In the data rows, 128 means zero.
Here are some points:
[151 129 118 102 113 128 138  96 103 155]
[148 136 141 136 101 151 149 122 131 128]
[121 110 137 155 138 134 125 124 158 159]
[128 128 167 124 132 150 110 126 107 109]
[ 88  92 138  88 169  87  87 169  99  89]
[ 91 121 160  95 167 140  91 133  95  88]
[117 146 154 158 115 155 109 105 163 133]
[168 168 142 159 131 163 105  90 149 110]
[107  94  96 100 143 121 112 128  90 117]
[ 92 128 143 130 145 111 119 161 148 137]
[129 101  92 143 120 114 150 100 147 166]
[139 125 134 127  94 117 164 113 138 143]
[112 137 133 133 108 120 140 117 135 130]
Then 23 other points, each followed by its number:
[162 167 128 144 123 158 121 101 118 123] 0
[ 98 106 129 117 105 118 157 119 126 120] 1
[150 156 149 140 129 160 127 109 106 116] 2
[120 115 104 153 124 128 139 137 165 163] 3
[154 148 117 118  91 162 160  93 116 140] 4
[130 118 101 123 110 126 159 107 105 145] 5
[160 162 113 120 114 148 116  97 117 106] 6
[ 93 102 120 132 161  94  95 163 133 142] 7
[ 87 112 161  92 164  99  89 157 114  91] 8
[ 89 116 144 115 168  96  88 168 120  93] 9
[140 131 147 154  90 167 151  88 144 146] 10
[131 122 166 131 109 133 133 116 132 102] 11
[102 138 148 160 142 141 107 153 146 105] 12
[137 126 123  98 125 115 153 106 122 125] 13
[157 165 122 101 149 130  99 135 109 107] 14
[103 105 119 138 155 108 118 162 140 139] 15
[ 90 139 164 134 134 165 108 111 128 111] 16
[164 143  89  89 148 102 143 141  88 135] 17
[122 107 106 161 103 159 147  95 121 138] 18
[109  98  97 135 157 104 131 134 104 119] 19
[165 154 111 122  95 154 144  94 123 131] 20
[125 111 107 156 144 109 137 154 151 148] 21
[104 119 110 146 150 107 113 136 134 154] 22
Which of these numbered points is nearest to each point below, looking only along the 3 directions in which the first points spread most? Its number follows each.
[116  87  91  87 135  88 165 139  87 161] > 17
[ 96 141 153 167 159 156 124 102 143  94] > 16
[106 114 114 166 146 123 123 130 157 157] > 21
[136 124 116 129 158 116 115 152 137 151] > 22
[134 157 156 149 133 168 126 110 130  96] > 2
[166 158 130 145 102 143 162  98 125 127] > 20
[101  99 127 114 166 110  93 165 136 100] > 9
[110 100 151 148 111 122 132 151 154 147] > 21
[152 147 139 126 122 152 130 103 102 118] > 6
[147 169 157 169  87 169 169  87 169 158] > 10
[126 108 100 121 160  95 114 160  96 114] > 19
[146 103 112 104 100 100 166 114  93 150] > 5
